0: tensor([-13,  46, -11, -19,   8,  23, -17,  48,   6, -34,   9,  17,   8,
        -32, -24,  14, -20,   6,   9,   0, -14, -48, -10,   9,  18, -25,
         15,  -7,   9, -25,  23, -21,  23,  38, -32, -64,  -3,  26, -53,
        -26, -38,  31,   6, -59, 102, -72, -26,  40,  -5])
1: tensor([-30,  18, -22,  44,  -6,  32,  -9,   9,  26, -30, -41, -28, -22,
          8,  -7,  81,  11, -46,  -9,   8,  17,  -3,  23,  13,   7, -19,
        -14, -58, -27, -17,  12, -54,  -2, -24,  -1, -16,  30,   4, -65,
         38, -62, -20,  44, -52,   0, -59,  87,  19,   7])
2: tensor([ 18,  -3, -32, -19, -23,  -9,  16,  16,  -6,  35,  19, -25,  -7,
          8,  17,  36,  48,  21, -11,  22,  72,   9,  45, -26,  59,  42,
         52,  69,  58,  38,  59, -33,  -7, -10,   7,  11, -27, -33, -11,
        -54,  94,  20, -35,   1,  38,  38, -43,  41,  15])
3: tensor([ 22, -36,  -3, -32,  41, -17,  68,  23, -16,  82,  -6,  -2, -20,
         20,  -8,  17,  -8, -71,  -5,  39, -23,   1,  82, -11,  29, -16,
         -4,  19, -63,   7, -10,   2,  -5, -11,   4, -37,   6, -34, -43,
         69,  76,  57,  -5, -62,  -8,  35,  57,  -5, -22])
4: tensor([-19,  16, -31, -42, -56,  34,   5,  -2,   9, -33,  -2,  16, -42,
         -1,  -5,  12, -23, -21,   8,  -6,  23, -42, -39,  -7,  25,   2,
         -2,  20,  28,  16,  12, -17,  52,  37, -35,  -5, -47, -14, -26,
        -13, -25,  -8,  21, -35,  31, -22, -60,  11, -20])
5: tensor([ 27, -35,   6, -32, -12,  38, -14,  15, -34, -46,  -1,  17,  -9,
         20,  12, -12,  30,  20,   4, -42,  43,  31, -38,  23,  17,  -1,
         13,  45,  17,  12, -28,  42,  26,  19,   3,  80, -10,  40,   0,
        -31, -33, -43,  37,   8,  20,  -1, -65,   5, -16])
6: tensor([ -9,   6,  26,  18,  40, -10,   1, -18,  34, -24,  -7, -25, -25,
         14,  29, -22, -22, -14, -54,  41, -62, -36,  22,  57,  11, -48,
         22,   6, -28, -38,  40,  35,  -6,   4,  -3, -18, -28,  10,  -2,
          5, -23,  40, -48, -20,  69,  42,  38,  22,   5])
7: tensor([-31, -32, -14,   2, -18, -23, -21, -32,  20,  43,  12,  -9, -36,
        -34,   5,   0,  -4, -35, -13,  25, -25,   7,  14, -11,  21, -22,
         29, -28, -57,  -4, -18,  -4, -41,  -9,   3, -52,  17, -58,  33,
         70,  17,  20, -60,  43, -31,  39,  72,  22,  43])
8: tensor([ -3,   7, -21,   9,  17, -32,  18,  39, -44,  -8,  43, -14,  35,
         19,  43,  23,  36,   4, -30,  11, -28,  28,  57, -28, -34,  17,
          8, -22,   7, -51, -12,   0, -11, -50, -16, -11, -16,  52, -47,
        -12,  14,  42, -38, -49,  80,  45,  33,  -9, -33])
9: tensor([-63, -19,  31,  -6, -22,  39,  17,  10,  29,   5, -29, -68,  -5,
         20,   1, -16,  -4,   1, -31, -10, -10, -18, -38,  69, -31, -36,
        -51,  42,   9,  22, -87,  -4,  27, -17, -11,  19,  25,   2,  15,
         69, -33, -68,  68,  34, -35, -45, -36,   5, -16])
10: tensor([-31,  35, -15,  26,  28,   2,   8,  14,  43, -49, -33, -18, -20,
          2, -12,  44, -12, -37,  -1,  10,   5, -17, -10,  20,  -4,  -8,
        -21, -71, -53, -33, -12, -54, -34, -24, -22, -30,  19,  -4, -69,
         35, -59, -23,  22, -53,  11, -55,  60,  29,   8])
11: tensor([   7,  -48,  -42,   26,  -10,    1,   40,   -6,  -32,   90,  -45,
         -41,   10,  -46,    1,   17,  -31,   -1,   17,  -13,   43,  -20,
         -17,   -7,  -56,  -31,  -22,   39,   31,  -10,  -13,   66,    5,
          18,   15,  -30,   64,  -51,  121,    3,   38,    5,  -13,   34,
        -111,  -10,    9,  -63,   11])
12: tensor([  7, -26, -26,  26, -15, -11,  16, -16,  10,  18,  13,  41, -45,
        -37,  11, -11, -17,   9, -23,  28, -36,   5,  11, -20,  -9, -28,
         44, -10, -69,   4,   1,  22, -71,   0,  -3, -38,  12, -41,  54,
         29,  37,  27, -35,  22, -26,  23,  80,   9,  46])
13: tensor([-28,  11,  29, -10, -85,  16,  47,  29, -28,  47,   3,  27,  53,
         54, -55,  -3,  58,  29, -12,  -5, -69, -24,  14, -14, -52,   4,
         13,   5, -42,  -1,   2,   2,  61,  31, -53, -93,  17,  -8,  34,
         11,  33,  34,   2,  -7,   2,  25, -31, -25, -83])
14: tensor([ 16, -43, -31, -11,  20,  15, 100, -14,  11,  22,   7,   7,  41,
        -61, -15, -21,  27,  12, -27, -26,  86,   2,  22,  -1,   3,  22,
         20,  75,  57,  27, -14, -12,  37,  14,   2,  52, -60, -36,  54,
        -75,  36,  14, -40,  19,   1,  29,  54,  42,   8])
15: tensor([-32,  12, -10, -14, -57,  44,  -9,  24,  45, -51,  48, -50,  13,
         18, -46,  50,  16,  33,  -6,  23,  43,   0, -11, -52,  42,   7,
         36,   3,  47, -18, -15, -78,   3, -12, -74, -22,  -5,   9,  45,
        -33,  24, -34, -23,  21,  66,  10, -37,  55, -27])
16: tensor([ -4,  -4, -20, -30,  11,  24,   2,  24,  -3, -17,  -1,  19,  79,
          0, -13,  -9,  12, -29,  18,   8, -29,  36, -25,  19, -32,  43,
        -36, -15,   5, -34, -15,  -5,  38,  12,   3, -30, -17,   5,   0,
        -14, -11,  14, -14,  -6,  24,  15,  14,  41, -39])
17: tensor([-12,   4,  23,  -3,  -2,  -2, -31, -29,   8, -20,  -2, -13,  23,
         58, -13, -17, -11,  44, -49,  -9,   1,  10,  -7,  24, -28,   3,
         -2,  27,  28,  -3,  -6,  52,   1,  20,   5, -29,  39,   2,  27,
         -7,  43,  14, -23,  -5,  17,  -1,   5, -22, -21])
18: tensor([ 33,   6, -11, -43, -15,   8, -70,  21,  11,  29,   4, -23, -51,
         30,  31, -32,  -9,  -7,   2,  -4,  10, -26, -50,  23,  11, -12,
        -20,  34, -37,  54,  14, -14, -15,  44,  41, -32, -21, -32, -47,
        -12,  31,  24,  -2,  41,  27, -11, -30,   3,  60])
19: tensor([-15, -29, -44,  19,  17, -13,  -4,  -5,  12,  47,  13, -13, -17,
        -64,  18,   8, -18, -16,  -5,  20, -38,   2,  24,   6,   3, -21,
         20,   9, -71,  23,  10,  27, -41,  15,  11, -59,  24, -27,  24,
         59,  10,  33, -37,  34,  -7,  64,  54,  30,  55])
20: tensor([ 18,  -8,  -2, -16, -15,  27,  -9,  -6, -22,  -8, -25,   8,   2,
         13,   0, -50,  -7,  49,   8, -28,  68,  32, -15, -14,   1,  -1,
         11,  -1,  39, -21, -30,  11,   5,  14,   7,  92, -13,  46, -35,
        -30, -12, -55,   3,  10, -39, -31, -55,  15, -52])
21: tensor([ 40,  33,   4,  -7,   6,  19, -11, -22,  -2, -42, -37,  30,   8,
         22,   1, -46, -11,  62,  10, -34,  35,   6, -18, -25,  -9,   0,
         10,   8,   7,   4, -19,   4,  55,   2, -11, 104, -29,  49, -22,
        -23, -18, -55,  30,  37,  26, -15, -54, -10,  10])
22: tensor([-18, -37,  -3,  21,   9,   3, -20, -34,  35,  45,  13, -10, -32,
        -20,  10,  18, -28, -38, -22,  31, -41, -10,  14,  -7, -38, -11,
         18,  -3, -67,   9,  -3, -32, -38,  -4, -18, -32,  26, -12,  56,
         28,   0,  10, -57,  65,   3,  43,  61,  18,  54])

tensor([-15,  34,  -3, -39,  22,  28,  -3, -20,  22, -26, -22, -39, -35,
         40,  40,  16, -21, -35, -27,  37,  -5,  12, -15,  55,  15,  22,
          7,  11,   1,  -8,  30, -11,  27,  34,  15, -14, -17,  -9, -45,
          5,  17, -46,  31,  14,  41, -11, -81,  -9, -39]) 4 18 17
tensor([ 14, -39,  -5,  22,  30,  16,  80,   7,  -1,  37, -28, -29, -67,
         44,  14,   8, -38, -74, -30,  30,   8,  49,  58,  14,  14,  35,
        -17,  -6, -48,   3,   3, -19, -12,  33,  20, -39,  10, -65, -75,
         44,  93, -16,   1,  15,  14,  -4,  58,  14,  39]) 3 7 19
tensor([-55,  18,   6, -30,  -5,  -3, -56,  -7, -46, -29,  18,  36,  37,
          1, -31, -52, -26, -30,  54,  48,   1,  -3, -30, -28,  -2,  99,
        -22,  -6,  11,  -3, -42, -10, -40,  12,  43, -31,  73,  10, -14,
         26,  24, -63,  16, -49, -63,  -1, -54,   9, -21]) 16 17 20
tensor([ 32,  34, -13, -10,  12, -27, -15,  -4, -23, -32,  52,  40,  46,
        -21, -40,  32,  55, -28,  28, -26,  35,  71,  -4, -49,  36, 110,
        -32, -50,  80, -22,  51,  42, -27, -55,  28,  27,  -4,  59,  -2,
        -35, -11,  24, -10, -46, -18,  19, -30, -15,   5]) 16 8 20
tensor([ 19,  -6,  -1, -35, -10,  47,   1,   9, -37,  22,   1,   9,  23,
        -23,  -3, -31, -23,  42,   9, -20,   3, -62, -38,  30,  22, -16,
         42,  11,  22,  37,   3,   6,   3,   4,  -2, -31, -23,  24,  11,
        -27, -15,  34,  17,  -7,  54,  24, -18,   6, -18]) 4 0 17
tensor([-12, -43, -18,  -4,  -4, -45,  70,   7, -25,  36, -98, -36,  20,
         13,  30,  23,  -4, -22,   0,  25,  -1,  21, 105, -36,  22, -20,
         53,  47, -11,  11, -23,  33,  32,  22,   5, -19, -22, -53,  -6,
        -11,  36,  -3, -43, -26,  11,  77,  -2,  -4, -40]) 3 2 19
tensor([-13,  -1, -22, -10, -36,  -1, -16,  -1,   3,   0, -70,  -1, -22,
         34,  25,  62,   5,  11,  -9,  17, -31, -43,   0,  -5, -12, -82,
         19,   7, -40, -15,  -6, -41,  45,   8, -46, -61, -18,   7, -25,
         16, -28,  63,   2,   7,  15,   2,  -7,   0,  -5]) 4 0 6
tensor([ -1,  -5,  25, -14,  22, -10,  33, -19, -38,  50, -29, -22, -13,
         -3,  20, -25, -42,  34, -14,   9,   1, -12,   4,  53,  16, -21,
          0,  82,  13,  35,   5,  22,   6,   4,  32,  16,  -4, -21,  -4,
        -38,  32,  14,   5,  -6, -28,  -7,  24, -29,  12]) 17 18 6
tensor([ 30,  14,  41,   9,   3,  -8,  15, -31,  -8, -59, -31,  10,  47,
         31, -31, -41,  35,  53,   1,  16, -27,  21,   4,  10, -31, -21,
         13,  24, -24, -17, -40,  32,  58,  30, -42,   8,  -4,  28,  27,
         10,   5, -29, -28,  -8,   8,   0, -39, -25, -94]) 17 21 16
tensor([-61,  -1, -16, -67,  26,  51,  -6, -15, -23, -25, -64,   0,  43,
        -29,  -6,  31, -64,  -2,  20,  22,  29, -65, -29,  52,  65, -24,
         60, -54,  75,  39,  55, -33, -47, -13,  25, -22,  20,  -1,  -9,
        -22, -42,  -7,  97, -28,   7, -35, -75,  -5,  27]) 4 0 10
tensor([ 18,  17,  36,   9,  24, -47,   4, -17,  11,   8, -56, -33,  17,
         20,   7,  10,   8, -25, -34,  17, -41,  29,   8,  37, -23, -48,
        -27,  18, -36, -36, -37,  73,  52,  19,  36,  -6,   8,  -3,  32,
         26,  10,  35, -18,   8, -12,   5,  20, -51,  -5]) 17 6 16
tensor([ 33, -14, -26, -23, -38,  38,  46,  28,  15,  46,  29,  35,  15,
        -13, -63,  -7,  24,  22, -17, -33,  36,  -2,  -8,  32,  -8,  34,
        -26,  21, -10, -13, -11,  24,  27,  10, -25,   6,  16,  19,  28,
         26,  23,  30, -41, -14,  10, -12,  40,  16, -20]) 16 17 14
tensor([ 14,  27,  60,  29,  15,   7, -28,  -2, -16,  75,  30,  40,   9,
        -16, -50,  -7, -56,  32,  26, -45, -55, -61,  32,  13,   2, -52,
        -28, -20,  28,  36,  17,  41, -17, -40,  -4,  50,  14,  18,  16,
         39, -55,  34,  39,  -1, -97, -45, -39, -68,  -4]) 17 20 9
tensor([-27,  24,   7,  16,   5, -13,   7,  14,  14,  -4, -30,   0,  74,
         14,  23,  18,   3, -27,  -4,   1, -25,  33, -14,  25, -38,   9,
        -28, -20,  -9, -17, -17,  25, -22,  11,  54, -64,  50,  11,  -7,
          3,  -5,   3, -20,  -6, -21,  10,  -6,   0,  -8]) 16 17 19
tensor([ 29,  29, -32,   9,  82, -14, -23, -29, -29, -41,  29,  44,  44,
        -40, -20,  -2,  74, -18,  72, -38,  72,  59,  21, -53,  38,  88,
        -49, -48,  51,  -9,  15,  19,  -7, -36,  40,  37,  15,  51,   7,
        -47,  -4,  10, -10, -58, -12,  32, -30,   9,   2]) 16 20 5
tensor([ 23,   9, -10,  40, -64,  -1, -23,  -4, -32,  35,   1,  -2,  26,
         29, -20, -23,  18,  48, -18,  -2,  23,  33,  12, -44, -69, -53,
        -19, -14,  15, -19, -29,  11, -12,  33, -47, -23,  44, -21,  38,
         15,  57,  23, -43,  25,   4,  -1,  30, -11,   7]) 17 12 13
tensor([-37,  13,  58, -31,  13, -66, -13,   0, -22, -58,   5,  14, -39,
         47,  43,   3, -33, -10,  28,  14, -41,  -1,   8, -29,   9,  13,
         25, -12,   5, -38,  34, -15,   0,  34,   9, -25, -10,  32, -51,
        -12,  -2, -25,  34, -20,  21,  12, -43, -27, -14]) 4 17 0
tensor([-20,  47,  57, -21, -12, -72, -24, -15,   5, -58,   7,  27, -33,
         42,  37,  -6, -42, -35,  35,  22, -21, -14,  14, -51,   9,  30,
         -6,  -2,  28, -33,  42, -25,  21,  -5,   2,  -4,   8,  36, -55,
        -27,  -7, -19,  47, -14,   3,   7, -63, -25,  23]) 4 21 17
